Here are some points, one per row:
c(-29, 4, 8, -9, 50, -78, -12, -21, -56, 73, -15, -30)
c(-30, -2, -48, 40, -39, 15, -20, 25, 28, -9, 48, -43)
c(27, 12, -39, -13, -6, -30, 20, 11, 35, 44, 50, 17)
c(-97, 2, -8, -17, -38, 22, 26, 44, -46, 26, -39, 2)
c(8, -52, 44, 37, 24, -57, -37, 15, -30, 58, 19, 1)
c(19, 64, -14, 11, -41, 58, 91, 8, 81, -27, -34, 43)
c(17, -26, -4, -26, -9, -17, 42, -18, 23, -10, 7, -17)
c(18, 6, -3, 25, 20, 4, 21, -3, 38, 34, 23, -73)
c(-1, 32, -10, -18, -10, 7, 40, 19, 29, -34, 24, -50)
c(5, 13, -16, 5, 52, 27, 30, 0, 12, -21, -15, 11)
c(24, -10, 20, 10, 27, 41, -14, -13, -54, -24, -11, -19)
c(-37, -20, -1, 31, -15, 60, 11, 28, -15, -1, -25, 15)
c(28, 18, 26, -62, -38, 52, -95, -38, -13, -40, 35, -48)
c(6, 18, 11, 10, 9, -1, -12, 5, -14, 15, 51, 1)
c(-25, 29, 4, -29, -10, -26, 45, -64, 33, 3, -12, -6)
c(-3, 0, -33, -5, -10, -20, -4, -30, -42, 37, 55, 16)
c(-17, -10, 26, -28, -2, -40, -85, 20, -75, 40, -21, 26)
c(25, -7, -57, 32, -2, 67, -15, 29, 19, -26, 1, 48)
c(13, 40, 30, -7, 19, -13, -21, -43, 35, -11, -2, 9)
c(33, -32, 8, -10, -24, 33, -14, -17, -9, -11, -1, 17)
c(-59, -23, 52, -1, -27, -61, 7, 37, -20, 39, -52, 3)
c(29, 7, 8, 26, -2, 23, -4, -6, 2, -38, 0, 18)
c(-4, 8, 22, 21, 21, 46, 6, 44, 46, -91, -51, -27)
c(47, -68, -27, -24, 52, -113, -8, -31, -6, -28, -34, 85)
Along one direction, these points spread out more than along any other. Where along it does each point below lie, from 0 to 9? The average is between 4 and 5, and the first point in the table lies past the average.
c(6, 18, 11, 10, 9, -1, -12, 5, -14, 15, 51, 1) 5
c(-37, -20, -1, 31, -15, 60, 11, 28, -15, -1, -25, 15) 4
c(27, 12, -39, -13, -6, -30, 20, 11, 35, 44, 50, 17) 5
c(47, -68, -27, -24, 52, -113, -8, -31, -6, -28, -34, 85) 7
c(-4, 8, 22, 21, 21, 46, 6, 44, 46, -91, -51, -27) 2
c(-3, 0, -33, -5, -10, -20, -4, -30, -42, 37, 55, 16) 6
c(18, 6, -3, 25, 20, 4, 21, -3, 38, 34, 23, -73) 4
c(24, -10, 20, 10, 27, 41, -14, -13, -54, -24, -11, -19) 5
c(-29, 4, 8, -9, 50, -78, -12, -21, -56, 73, -15, -30) 8
c(17, -26, -4, -26, -9, -17, 42, -18, 23, -10, 7, -17) 4
c(-59, -23, 52, -1, -27, -61, 7, 37, -20, 39, -52, 3) 6
c(-97, 2, -8, -17, -38, 22, 26, 44, -46, 26, -39, 2) 5
c(25, -7, -57, 32, -2, 67, -15, 29, 19, -26, 1, 48) 3
c(-30, -2, -48, 40, -39, 15, -20, 25, 28, -9, 48, -43) 3
c(-1, 32, -10, -18, -10, 7, 40, 19, 29, -34, 24, -50) 3
c(-17, -10, 26, -28, -2, -40, -85, 20, -75, 40, -21, 26) 8
c(33, -32, 8, -10, -24, 33, -14, -17, -9, -11, -1, 17) 4
c(13, 40, 30, -7, 19, -13, -21, -43, 35, -11, -2, 9) 4
c(-25, 29, 4, -29, -10, -26, 45, -64, 33, 3, -12, -6) 4
c(5, 13, -16, 5, 52, 27, 30, 0, 12, -21, -15, 11) 3
